A hidden rule labels the rows of this table. It goes by one to three of the table's principal directions, not those with the most spread.
[-0.2  1.  -0.3 -0.1 -0.2 -1.3 -1.1 -0.6 -0.7 -0.2 -0.2 -0.6 -0.9  0.2
 -0.1  0.2 -0.1  0.1 -0.7  0.7  0.3  0.4  0.7 -1.4 -0.3  0.1 -0.6  0.1
  0.   2.2 -1.6  0.9] A
[-1.8 -0.1  0.1  0.7 -1.4 -0.9  0.4 -0.2 -0.9 -0.3 -1.3 -0.2 -0.2  0.1
  0.3 -1.1 -0.5  0.3 -0.5  2.6  0.   1.5  2.2 -1.6  0.4  0.2 -0.5  2.4
 -0.1  1.3 -1.3  0.3] X
[ 1.3 -1.3 -0.3  0.4 -0.3  2.6  3.1  0.9  0.8  0.8  2.4  1.   0.5  0.5
 -0.6 -1.1  0.  -1.1  0.9 -1.3  0.1  0.5 -2.3 -0.7  0.2  0.9  0.3 -0.8
  0.2 -4.   1.  -1.2] A
[-1.   1.1  1.3  0.7 -0.8 -0.6  0.1 -0.5 -2.8  1.   0.3 -0.7  0.  -0.4
 -0.9 -0.7 -1.6 -1.5 -1.   1.5  0.4  0.9  1.4 -4.6 -0.4  1.6  0.1  1.9
 -1.4  0.6 -2.6  0.5] X
[ 1.1 -0.6 -0.9 -0.1 -0.6 -0.5  0.  -0.2 -0.6 -0.5 -1.7 -0.7  2.1 -1.9
  0.2 -3.2 -0.5  0.  -1.7 -0.8 -1.   0.4  3.5 -0.3 -0.5  0.3 -1.9  1.4
 -1.7  0.6  0.6  1.4] K
[ 3.2 -2.6  0.2 -0.2  0.6  1.2  1.1  2.3  2.  -0.6  1.   1.3  1.1 -1.5
 -0.6 -1.   1.1 -0.8 -0.5 -2.3  0.6  0.  -1.5  1.3 -0.2 -1.4 -1.4 -0.7
  1.  -3.   2.3  0.1] A
[-3.   1.2  0.4 -0.8 -0.8  0.4 -1.2 -2.6  1.4  0.3 -0.6 -0.2 -1.7  2.8
  1.4  4.8  0.4  2.2  3.   2.1 -0.3 -2.5 -3.3  3.8  1.6 -0.3  2.9 -2.4
  0.4  0.7  0.1 -2.1] X
[-0.5  0.  -2.5 -1.   0.9  1.6  3.1  0.   2.5 -0.4  0.2 -1.1  2.1 -0.1
 -0.2 -1.7  0.1  0.3  1.3 -0.5 -1.9 -0.8 -0.4  2.3  0.5  0.   0.  -0.4
 -1.5 -2.4  4.  -1.8] A
[ 1.3 -0.2  0.4  0.2  0.5  0.2  1.   0.7 -0.1  0.4  1.5  0.9  0.8  1.
 -0.2 -0.7  0.5  0.   0.7 -1.9  0.3  0.4 -0.3  1.  -0.7  0.1 -0.4 -1.3
  1.1 -0.9  0.9 -0.3] K
[ 0.4 -0.4 -0.9  0.1  0.2 -1.2 -1.   0.8  1.  -1.4 -1.7 -0.6 -0.1 -2.5
  0.5 -0.7  0.6  0.1 -1.4  0.1 -0.1  0.   1.   0.6  0.6 -1.1 -1.7  0.9
 -0.1  1.3  0.8  0.9] X
[-2.2  2.1 -0.6  0.  -0.2 -1.6 -0.7 -1.6 -1.5  0.3 -2.1 -2.8  1.5 -1.9
 -0.8 -0.9 -1.7 -0.3 -1.6  1.6 -0.5 -0.3  3.3 -2.9 -0.5  1.1 -1.   2.3
 -2.6  2.5 -0.8  0.9] K
[ 0.8  0.  -0.3 -0.1 -0.9  0.1  2.4  0.  -1.2  0.2  1.2  0.3  1.   2.1
  0.  -2.6 -0.3 -0.1  0.5  0.1 -0.7  1.3  1.6 -0.8 -0.6  0.8 -0.6  0.
 -0.5 -0.5 -0.1  0.1] K
[-2.7  1.1  1.   0.9 -1.2 -1.3 -0.8 -1.2 -2.1  0.4 -1.2 -1.1 -1.1  0.4
 -0.1  0.5 -1.1 -0.1 -0.8  2.8  0.3  0.9  1.8 -3.5  0.2  0.8  0.2  2.2
 -0.5  2.5 -3.3  1.1] X
[-1.7 -0.6  1.2  0.5  0.3  0.6  0.   0.5  1.2  0.1 -0.6  0.5 -0.5  0.8
  0.1  2.2  0.3  0.8  1.3  0.9  0.6 -0.7 -1.3  1.6  0.6 -0.7  1.3  0.3
  1.6 -1.   0.5 -0.7] K
[ 0.  -0.9  0.6  0.8 -0.7 -0.6 -0.1  0.9  0.2 -0.3 -0.6  0.5  0.1 -1.5
 -0.3 -0.8  0.3  0.  -1.   0.2  1.   1.   0.7 -1.   0.  -0.5 -1.5  1.2
  1.1  0.1 -0.4  0.7] A
[ 0.1  0.7 -0.6 -0.5  1.5 -0.3 -0.2 -0.4 -0.1  0.4  1.2 -0.4  0.2 -0.2
 -0.1  0.2  0.4 -0.6  0.2 -1.8 -0.9  0.1 -0.8  0.5 -0.4 -0.4 -0.1 -1.4
 -0.5  0.9  1.  -1.1] X
[ 1.5 -0.6 -0.5 -0.8  0.8 -1.1 -0.7  2.2  2.5 -2.4 -0.2  2.1 -0.9  1.2
  1.  -0.7  2.4  2.6  1.1 -0.8  0.7  0.1  0.   5.4  0.  -2.1 -0.6 -1.6
  3.8  0.1  1.9  0.6] A
[ 0.7  0.  -0.2 -0.3  0.8 -1.1 -2.3 -0.1 -0.2 -0.5 -1.2 -1.  -0.3 -1.8
 -0.4  0.7 -0.1 -0.6 -1.9 -0.4  0.1 -0.4  0.8 -1.  -0.5 -0.9 -0.8  0.6
 -0.7  2.  -0.7  1.4] K
[ 0.5 -1.5  1.1  0.6 -0.5  0.4 -1.1  0.7  1.5 -0.6 -2.3  0.2  0.1 -0.9
  0.5  1.6  0.4  1.1 -0.1  0.2  1.  -1.6 -0.2  2.2  0.7 -0.8 -0.2  0.3
  1.1 -0.9  0.5  1.3] K
[ 0.1  0.2 -0.4  0.3 -1.6  0.5  0.9 -0.7 -0.5  0.3 -0.2 -0.1  0.4  0.2
  0.5 -1.  -0.6  0.2  0.1  0.6 -0.1  0.   0.5 -0.5  0.4  1.3 -0.2  0.1
 -0.9 -0.5 -0.5  0.1] A
[ 0.3  0.   1.3  0.3 -0.5 -0.9 -0.6  0.4 -0.6  0.  -0.3  0.4  0.5 -0.8
 -0.4 -0.5  0.   0.1 -0.6 -0.2  1.   0.2  0.8 -0.6 -0.6  0.  -1.   0.4
  0.8  0.2 -0.6  0.8] X
[-1.9  1.9 -0.9 -1.1  0.8 -0.7  0.6 -1.   0.9 -0.2  0.1 -0.9  0.7  1.8
 -0.1  0.1  0.3  1.5  1.7  0.5 -0.8 -0.6  0.3  2.1 -0.4 -0.1  0.5 -1.
  0.2  0.9  1.6 -1.1] A
[ 0.2 -0.4 -0.8  0.  -1.1  0.3  1.7 -0.3  0.1 -0.1  0.7  0.4 -0.3  2.
  0.4 -0.8  0.2  0.3  0.8  0.7 -0.5  1.   0.   0.1  0.3  0.2 -0.2 -0.4
  0.1 -0.1 -0.1 -0.3] K
[ 0.   0.8 -0.4 -0.2 -0.5 -0.7  0.5 -0.2 -1.  -0.1  0.1 -0.7  0.4 -0.9
 -0.5 -1.9 -0.6 -0.6 -1.   0.6 -0.2  0.6  1.3 -2.3 -0.2  0.7 -1.   0.9
 -1.2  0.6 -0.7  0.5] X
[ 1.8 -1.2 -0.2  0.3  0.8  1.   0.9  0.  -1.3  1.2  1.3 -0.4  1.5 -1.3
 -0.9 -1.7 -0.6 -2.2 -1.5 -2.9 -1.1  1.   0.7 -2.6 -1.   0.4 -1.1  0.2
 -1.8 -0.6  0.2  0.3] K
[ 0.5 -0.1 -0.2  0.2  0.  -0.6  0.   0.3 -0.6 -0.2  0.6  0.5 -0.9  0.7
  0.4 -0.2  0.3 -0.3 -0.1  0.3  0.1  1.1  0.1 -0.5  0.  -0.2 -0.2  0.
  0.5  1.  -0.7  0. ] K
[ 0.1 -1.   0.9 -0.2 -1.9 -0.4 -0.4  0.3  0.4 -0.7 -0.4  0.8 -1.1 -0.3
 -0.3  0.7  0.1 -0.2 -0.7  2.7  1.4  0.5 -1.  -1.4  0.5 -0.8 -0.3  0.9
  0.5 -0.1 -1.4  0.2] K
[ 0.9  1.  -0.2 -0.9  1.1  0.2 -0.6  0.2  1.1 -0.3  0.8  0.8 -0.5  2.1
  0.4  1.7  0.9  1.4  1.8 -1.   0.6 -1.4 -1.7  3.6 -0.4 -0.2  1.3 -2.6
  1.6 -0.5  1.1 -0.5] K
[-1.1  0.6 -0.7 -0.1 -0.6 -0.3 -0.2 -0.8  0.8 -0.5 -2.  -1.4  1.  -1.3
  0.5 -0.4 -0.3  1.1 -0.1  0.4 -0.7 -1.5  1.1  1.4  0.8  0.3 -0.8  0.3
 -1.1  0.5  1.   0.5] X
[ 0.5 -1.9  0.7  0.4  0.   1.7 -0.1  1.4  2.1 -0.6 -0.8  0.7 -0.8 -1.
 -0.1  1.8  0.3  0.   0.1  0.5  1.  -1.3 -2.3  1.1  1.1 -0.8  0.8  0.4
  1.1 -2.8  0.6  0.2] A
[ 0.5  0.9 -1.3 -0.7  0.2 -0.8 -0.2 -0.3 -1.5 -0.2  0.7 -0.1  0.1 -0.4
  0.  -2.6 -0.4 -0.6 -1.  -0.3 -0.9  1.4  1.9 -1.5 -0.6  0.5 -0.5  0.4
 -1.2  1.3 -0.6  0.1] A
[-0.3  0.2  0.5  1.4  0.1 -1.1  0.7  0.9 -1.2  0.3 -0.3 -0.6  1.1 -1.5
 -0.8 -2.  -0.4 -0.7 -1.3 -0.6  0.5  1.4  2.4 -2.6 -0.7  0.5 -2.1  1.8
  0.3  0.9 -0.5  1.1] A
[-1.   0.8  0.1 -0.5  0.5  1.3  1.7 -0.2  0.1  0.9  1.7 -0.1  0.   2.1
 -1.4  0.9 -0.8 -0.6  1.3  1.1  0.3 -0.1 -1.5 -1.5 -0.6  0.8  2.   0.
 -0.1 -2.1 -0.1 -1.4] X
[ 0.9  0.2  0.1 -0.3  1.   0.4 -0.2  0.3 -0.1  0.6  1.   0.2  0.7 -0.4
 -0.8 -0.2 -0.1 -0.6 -0.2 -1.7  0.3 -0.1 -0.3 -0.2 -1.   0.2  0.1 -0.7
  0.1 -0.8  0.5 -0.1] K
[-1.   1.1 -0.7 -0.9 -0.1  0.3 -1.1 -1.2  1.3 -0.3 -0.7  0.2 -0.9  1.5
  1.1  2.2  0.4  1.8  1.8  0.9 -0.1 -1.8 -1.3  3.5  0.6  0.1  1.9 -1.6
  0.5  0.1  0.7 -1. ] K
[-1.2  0.5 -0.1  0.4  0.4 -0.1  0.  -1.3 -2.6  1.5  1.1 -0.8 -0.3 -0.4
 -0.2 -0.2 -1.1 -2.2 -0.9 -0.1 -1.3  1.5  0.5 -3.8 -0.3  0.8  0.5  1.
 -2.2  1.7 -1.6 -0.9] A
[-1.9 -1.   0.6  0.1 -1.3  0.5 -1.8 -0.7  1.3 -0.6 -2.6 -0.2 -1.7 -0.4
  0.7  3.3 -0.2  0.8 -0.1  3.3  0.5 -1.4 -1.3  0.6  1.6 -0.8  1.5  1.3
  0.   0.1 -1.1  0.2] K
[ 0.9 -0.2 -0.5  0.2  0.5 -1.5 -1.   2.1  1.2 -2.  -1.4  0.5 -0.6 -1.6
  0.4 -1.7  1.1  1.1 -1.1 -0.3  0.8  0.5  1.6  1.4  0.2 -1.1 -1.8  0.8
  2.1  0.9  0.4  1.8] X
[-0.6  0.3  1.5  0.7 -1.4  0.1 -1.7 -0.9 -1.1  0.6 -1.2  0.1 -1.   0.1
  0.2  1.8 -0.8  0.4 -0.4  1.4  1.3 -0.8  0.  -1.3  0.2  1.   0.9  0.6
  0.2  0.3 -2.7  1.3] K
[-0.8  0.4 -0.8 -0.6 -0.1  0.3 -0.3 -0.5  1.2 -0.4 -0.6 -0.6 -0.3 -1.3
  0.5  1.5  0.  -0.2  0.4  1.3 -0.3 -1.3 -1.9  1.1  1.2 -0.3  0.7 -0.2
 -1.3 -0.3  1.4 -1.7] A
[-0.1 -1.9  2.5  1.3  0.   1.5  0.1  1.1  0.5  0.7  1.1  1.7 -2.4  1.8
  0.1  3.7  0.7 -0.5  1.2  0.4  1.5  0.  -3.7 -0.1  0.8 -0.8  1.8 -0.6
  2.6 -1.7 -1.5 -0.4] X
[ 1.3 -0.3 -0.4  0.   0.4  0.1  0.6  0.8 -0.7  0.   0.2  0.4  1.3 -0.9
 -0.1 -2.5 -0.2 -0.5 -0.7 -1.3 -0.4  0.8  1.7 -0.2 -0.7  0.4 -0.7  0.6
 -0.5 -0.8  0.8  0.2] X
[ 1.3 -0.2  0.3 -0.3  0.2  0.2 -0.3 -0.7 -1.2  0.8  0.8 -0.1  0.7  0.1
 -0.2 -0.3 -0.3 -0.9 -0.5 -1.7 -0.6 -0.1  0.2 -0.7 -0.7  0.3 -0.2 -0.8
 -1.2  0.2 -0.3  0.2] A
[-0.4 -1.   1.5  1.3 -1.9  1.   1.   0.3 -0.8  0.5  0.   0.7 -0.5  0.1
 -0.3 -0.7 -0.7 -0.1 -0.3  1.   1.   0.6  0.1 -2.4  0.5  1.1  0.   1.3
  0.6 -1.8 -2.2  1.1] X
[-2.2  1.1  0.7  0.1 -1.6 -0.8 -0.6 -2.3 -2.   0.7 -0.8 -1.1 -0.6  1.8
 -0.1  0.7 -1.3  0.3 -0.2  2.5 -0.3  0.3  1.5 -2.8 -0.2  1.   0.7  1.1
 -1.2  2.3 -3.1  0.8] K
[ 0.2  0.4 -1.2 -1.1  1.3 -1.1 -1.   0.3  1.7 -1.3 -0.2  0.2 -1.1  1.1
  1.2  1.8  1.6  1.1  1.1  0.1 -0.5 -0.7 -1.3  4.1  0.6 -1.9  0.4 -1.7
  1.   1.9  1.9 -1.1] K
[ 0.3  0.2  0.   0.6 -0.4 -1.3 -1.1  0.  -0.7 -0.4 -1.2  0.1  0.1 -0.6
  0.6 -1.4  0.2  1.  -0.9 -0.7  0.2  0.7  2.5  0.3 -0.3  0.1 -1.5  0.4
  0.8  1.9 -0.9  1.7] A
[-0.5 -0.5  0.3  0.3 -0.1  0.6 -0.8 -0.8  0.9  0.3 -1.4 -0.6  0.2 -0.6
  0.7  2.   0.1  0.5  0.4 -0.4 -0.4 -1.7 -0.9  1.9  0.8 -0.3  0.4 -0.6
 -0.5 -0.1  0.8 -0.1] A
[-0.1  1.9 -1.9 -1.2 -0.3  0.3  1.3 -1.4 -1.4  0.2  1.  -0.5  0.6  1.5
  0.7 -1.8 -0.9 -0.3  1.   0.8 -1.8  0.   0.7  0.1  0.1  1.7  1.3 -0.6
 -2.7 -0.1  0.6 -1.6] X
[-0.3 -0.5  1.1  0.3 -1.   0.7  0.7  0.  -1.5  0.6  0.5  0.3 -0.2  0.7
 -1.1 -0.4 -1.2 -1.1 -0.6  1.8  0.6  1.   0.5 -3.7 -0.5  0.8  0.8  1.8
 -0.6 -1.2 -2.2  0.4] K
[ 0.2  0.6 -0.2  0.2  0.  -0.3  0.1 -0.4 -0.6  0.3 -0.3 -0.5  1.1 -0.4
  0.3 -1.1 -0.1  0.3  0.  -1.3 -0.5 -0.2  1.3  0.6 -0.3  0.6 -0.8 -0.3
 -0.5  0.5  0.5  0.4] X
[ 1.2 -0.8 -0.2  0.1 -0.6  0.9 -0.1 -0.7 -0.5  0.6  0.  -0.3  0.2 -0.7
  0.   0.2 -0.5 -1.  -0.9 -0.7 -0.4 -0.3 -0.3 -1.3  0.   0.5 -0.2 -0.1
 -1.5 -0.4 -0.6  0.4] K
[ 1.4  0.2  0.6 -0.3  0.2  0.6  0.6  0.4 -1.   0.6  1.7  0.4  0.1  0.5
 -1.  -0.5 -0.5 -1.1 -0.2 -0.6  0.5  0.1 -0.7 -1.9 -0.8  0.8  0.3 -0.5
 -0.3 -1.4 -0.8  0.2] X
[ 0.1 -1.   2.4  0.5 -1.4 -0.7 -0.9  0.2 -0.7  0.2 -0.1  0.8 -0.9  0.5
 -0.5  2.1  0.  -0.4 -0.4  1.9  1.9  0.3 -1.  -1.8 -0.2 -0.8 -0.1  0.6
  1.1  0.4 -2.1  0.5] K
[-0.4  1.3 -0.9  0.3  0.2 -0.7 -1.  -0.2 -0.6 -0.2 -1.6 -1.5  0.7 -2.7
 -0.3 -1.3 -0.9 -0.2 -1.7 -0.1 -0.1 -0.5  2.2 -1.6 -0.1  1.1 -1.1  1.4
 -1.4  1.  -0.4  1.3] A
[-1.  -0.4  1.6  0.8 -0.2  0.2  1.4  0.7  0.   0.6  0.8  0.1  0.6  0.
 -1.6 -0.4 -0.3 -0.4  0.   0.2  1.1  0.7 -0.2 -2.3 -0.5  0.1 -0.7  0.9
  1.1 -1.2 -0.5  0.3] X
[-1.3  0.4 -0.2 -0.8  0.5 -0.1 -1.3 -0.8  1.  -0.2 -0.7 -0.2 -0.4  0.1
  0.1  1.9  0.2  0.7  0.6  0.7 -0.1 -1.  -0.8  1.6  0.1 -0.7  1.2 -0.4
  0.   0.6  0.6 -0.8] X
[-1.2  0.2 -0.2 -0.1 -0.1 -0.6  0.  -0.5 -1.  -0.2 -0.7 -0.9 -0.1 -0.2
 -0.1 -0.8 -0.6 -0.5 -0.8  1.3 -0.9  0.8  1.6 -1.9  0.1  0.  -0.1  1.7
 -1.2  1.3 -1.   0.3] K
[ 2.   0.7 -0.6 -0.2  0.2 -0.7 -1.3 -0.2 -1.3 -0.2 -0.7  0.3  1.2 -0.8
  0.9 -2.6  0.   0.9 -0.7 -2.6 -0.6 -0.2  2.9  1.7 -0.9  0.9 -0.9 -0.8
 -0.4  0.8  0.2  1.6] A
[-0.7  0.  -0.2 -0.3 -0.9 -1.5 -1.7 -0.7  1.  -1.3 -2.9 -0.7  0.5 -1.6
  1.2  0.   0.5  1.7 -0.5  0.7 -0.4 -1.1  1.5  2.6  0.8 -1.  -1.3  0.3
 -0.2  2.   0.8  0.9] X
Which label does each new row get?
[ 2.4 -0.2  1.1 -0.8  1.5  0.3 -1.6  0.6  0.4  0.3  2.3  2.2 -0.8  1.3
  0.2  1.5  1.5  0.5  1.2 -3.6  0.8 -0.7 -2.6  3.3 -1.  -0.9  0.9 -3.7
  2.4 -0.7  0.6 -0.4] >> X
[-0.6 -0.3 -1.   0.4 -0.2  0.9  1.9  0.2  1.   0.   0.3  0.   0.1  0.5
  0.5 -0.2  0.2  0.1  1.1  0.5 -0.6  0.2 -0.8  0.9  0.9  0.2  0.2  0.
 -0.1 -1.1  1.4 -1.4] >> A
[ 0.5 -0.5 -0.7  0.   0.2 -0.9 -0.8  0.6  0.5 -1.1 -1.1 -0.2 -0.1 -1.6
  0.4 -1.   0.5  0.2 -1.1 -0.3 -0.3  0.3  1.1  0.6  0.3 -0.9 -1.3  0.6
  0.   1.1  0.4  0.9] >> X
[ 1.3  1.1 -2.2 -1.2  1.6  0.4  1.5  0.8  1.7 -0.4  1.3  0.2  1.7  0.
  0.2 -1.3  0.8  0.4  1.6 -1.9 -0.6 -0.8 -0.9  3.8 -0.3  0.1  0.  -2.1
 -0.1 -1.6  4.2 -2.2] >> A
[ 0.9 -0.5 -0.7 -0.4  0.   0.1  1.3  1.1  1.4 -0.8  0.2  0.   1.1 -1.5
 -0.7 -2.1  0.3  0.  -0.5 -0.6  0.1  0.2  0.1  0.2  0.  -0.4 -1.5  0.2
  0.1 -1.5  1.6  0.1] >> X
[ 0.6 -0.2 -0.3  0.   0.1 -0.7  1.   0.4 -0.2 -0.3  0.5 -0.3  0.6 -0.2
 -0.1 -1.7  0.3 -0.4 -0.5 -0.8 -0.6  0.9  0.8 -0.6 -0.2 -0.5 -1.7 -0.1
 -0.2  0.8  0.5  0.3] >> X
[ 0.3 -0.2 -0.2 -1.   0.3  0.3  0.  -0.1  0.8 -0.2  0.8  0.3 -0.2  0.4
 -0.6  0.2  0.2  0.   0.2 -0.1 -0.1 -0.2 -1.   0.2 -0.3 -0.6  0.4 -0.7
  0.1 -0.6  0.4 -0.4] >> A
[ 0.7 -0.5 -0.7 -0.5  0.1  0.2 -1.2  0.4  1.9 -0.9 -0.6  0.5 -0.7 -1.2
  0.4  0.8  0.9  0.7 -0.1 -0.4  0.4 -0.9 -1.3  2.2  0.6 -0.8  0.  -0.8
  0.8 -0.5  1.   0. ] >> A
[-0.1  2.1 -2.1 -1.4  2.5 -0.2  0.9  0.3  0.3 -0.1  1.6 -0.7  1.   0.1
 -0.7 -1.3 -0.1 -0.5  0.7 -1.2 -1.1  0.1  0.1  0.7 -0.9  0.4  0.7 -0.8
 -0.9 -0.2  2.4 -1.8] >> K
[ 0.1 -0.5 -0.3  0.2  1.4  0.3 -2.3  0.3  0.8 -0.3 -1.4 -0.5 -1.  -2.4
  0.7  1.9  0.3 -0.5 -1.  -1.  -0.4 -1.2 -0.9  1.1  0.9 -0.8  0.5  0.1
 -0.4  0.6  0.4  0.3] >> X
[ 1.1 -0.4  0.8  0.2 -0.2  0.2  0.7  0.7 -0.9  0.2  0.5  0.5  0.9  0.2
 -0.5 -1.3 -0.4 -0.5 -0.3 -0.4  0.4  0.5  1.  -0.9 -0.8  0.4 -0.3  0.5
  0.  -1.  -0.2  0.5] >> K
[ 1.5 -0.4 -1.7 -0.4 -1.   0.5  1.4  0.3  1.1 -1.  -0.4  0.1  0.7 -0.1
  1.1 -1.9  0.4  0.7  0.4  0.  -0.8 -0.4  0.3  2.2  0.9  0.3 -0.9 -0.6
 -0.7 -1.1  1.8 -0.2] >> A
[ 0.  -0.7  0.1 -1.  -1.   1.7  1.6 -0.1  2.6 -0.3  0.6  1.  -0.2  2.4
  0.4  2.5  0.7  1.1  2.7  1.7  0.4 -1.8 -3.8  3.4  1.  -0.6  1.7 -1.9
  0.7 -2.9  2.  -2.2] >> K
[ 0.3 -0.4  0.4  0.4 -0.8 -1.2 -1.6  0.5 -0.6 -0.7 -0.9  0.6 -1.2 -1.6
  0.3 -0.2  0.2 -0.3 -1.5  1.   1.   1.   0.6 -1.3  0.3 -0.5 -0.9  1.1
  0.6  1.4 -1.6  0.9] >> A
[-0.3 -0.6  1.1  0.7 -0.9  0.5 -0.4 -0.3 -0.3  0.5 -0.1  1.  -0.9  0.7
  1.1  1.5  0.3  0.4  0.9  0.1  0.3 -0.3 -1.2  1.2  0.9  0.1  0.9 -0.7
  0.7 -0.3 -0.7 -0.5] >> X
[ 0.9  0.9 -1.  -0.4  1.3 -0.7  0.4  0.2 -0.9  0.2  1.5  0.2  0.6  0.4
 -0.2 -2.2  0.3 -0.3 -0.1 -2.1 -0.7  1.3  1.3 -0.1 -1.2  0.3 -0.7 -0.8
  0.1  0.9  0.5 -0.1] >> K
[ 0.2  0.2 -0.7 -0.6 -0.4 -1.2  0.2  0.3  0.3 -1.2  0.5  0.3 -1.5  1.
  0.6 -0.3  0.8  0.2  0.1  1.4 -0.2  0.9 -0.4  0.2  0.6 -1.  -0.5 -0.4
  0.5  1.5 -0.3 -0.2] >> X
[ 1.2 -1.4 -0.8  0.7 -0.1  2.4  3.3  0.9  0.5  0.9  1.9  0.   1.1 -1.
 -1.  -1.9 -0.5 -2.  -0.3 -1.3 -0.4  0.8 -1.3 -2.3  0.2  1.  -0.6  0.4
 -1.1 -3.5  1.  -0.8] >> A
[ 0.8 -0.1  0.  -0.8  0.3  0.6  0.1  0.6  0.8 -0.3  0.2  0.4  0.6 -0.4
 -0.8 -0.2 -0.1 -0.1 -0.1  0.   0.6 -0.6 -0.5  0.3 -0.5 -0.1  0.4 -0.1
  0.1 -1.8  0.8 -0.1] >> K
[ 1.5 -1.6  0.4  1.2 -0.7 -0.4  0.2  0.3 -1.9  0.5  0.1  0.   0.4 -1.4
 -0.1 -2.  -0.3 -1.6 -2.2 -1.1 -0.3  2.   2.  -3.3 -0.4  0.  -2.   1.4
 -0.8  1.1 -1.6  1.5] >> K
[ 1.4 -0.6  0.7  0.9 -0.9  1.6  1.3 -0.6 -2.3  1.7  0.8 -0.5  1.3 -0.8
 -0.4 -1.2 -1.6 -2.1 -1.  -1.3 -0.5  0.   0.4 -3.3 -0.3  2.  -0.1  0.5
 -2.5 -1.7 -1.1  0.4] >> X
[ 0.9 -1.2  0.2 -0.8  0.5  0.7  0.6  1.9  3.  -1.4  1.   1.7 -1.2  0.9
  0.   1.2  1.7  1.   1.4  0.   1.  -0.6 -3.2  3.3  0.7 -1.8  0.5 -1.6
  2.7 -2.3  1.8 -0.8] >> X
[-1.2  0.   0.6  0.9  0.4 -0.7 -0.6  0.1  0.2 -0.1 -1.1 -0.5 -0.3 -0.4
  0.4  0.9  0.4  0.6  0.   0.   0.1 -0.2  0.5  0.6  0.5 -0.6 -0.5  0.4
  0.8  1.3 -0.1  0.5] >> X
[-1.9  0.6  1.7  0.3 -1.1 -0.9 -1.2 -0.4 -0.5  0.  -0.2  0.6 -1.9  0.8
 -0.4  1.9 -0.1  0.5  0.2  2.6  1.7  0.3 -0.9 -1.7  0.2  0.   0.9  0.7
  1.6  0.9 -2.7  0.3] >> X
[-0.9  1.   0.  -0.3  0.4 -0.9 -2.  -0.4  0.6 -0.4 -1.4 -0.3 -0.1 -0.8
  0.5  1.4  0.3  1.2  0.3  0.2  0.5 -1.3  0.1  2.2  0.1 -0.3  0.5 -0.3
  0.5  1.1  0.6 -0.1] >> K
[-1.9  0.4  0.8  1.2 -0.2  0.4  0.5 -0.6 -1.5  1.  -0.7 -1.2 -0.3  0.6
  0.   0.8 -1.2 -0.5  0.   1.1 -0.4  0.   0.8 -2.3  0.4  1.1  0.8  1.6
 -0.9  0.3 -1.7  0.5] >> A
[-0.1  0.3 -2.1  0.4  1.2  0.   1.6  0.5  0.   0.  -0.5 -1.6  2.  -2.1
 -0.3 -3.2 -0.5 -0.8 -1.  -1.4 -1.6  0.8  2.7 -0.9 -0.2  0.6 -1.6  1.5
 -1.7  0.1  1.9  0.1] >> K
[-1.6 -0.1  1.   0.  -0.4  0.5 -2.4 -0.9  0.5  0.  -1.2  0.2 -2.2  0.3
  0.6  3.8 -0.1  0.5  0.4  1.9  0.6 -1.4 -2.   0.6  1.  -0.4  2.4  0.1
  0.4  0.3 -1.6 -0.2] >> A
[ 0.7 -0.2  0.3  0.   1.2 -0.3 -0.9  0.4  0.2  0.1  0.3 -0.3 -0.1 -0.7
 -0.6  0.8  0.4 -0.5 -0.7 -1.5  0.3 -0.2 -0.4 -0.3 -0.6 -0.7 -0.5 -0.5
  0.4  0.6  0.1  0.6] >> A
[-2.  -0.4  1.8  1.2  0.2  0.3  1.1  0.3 -1.2  1.2  0.9 -0.4 -0.8  0.8
 -1.7  1.3 -0.9 -1.7 -0.4  1.8  0.9  1.5 -0.5 -4.8 -0.4  0.1  0.6  2.2
  0.4 -0.2 -2.3  0. ] >> K
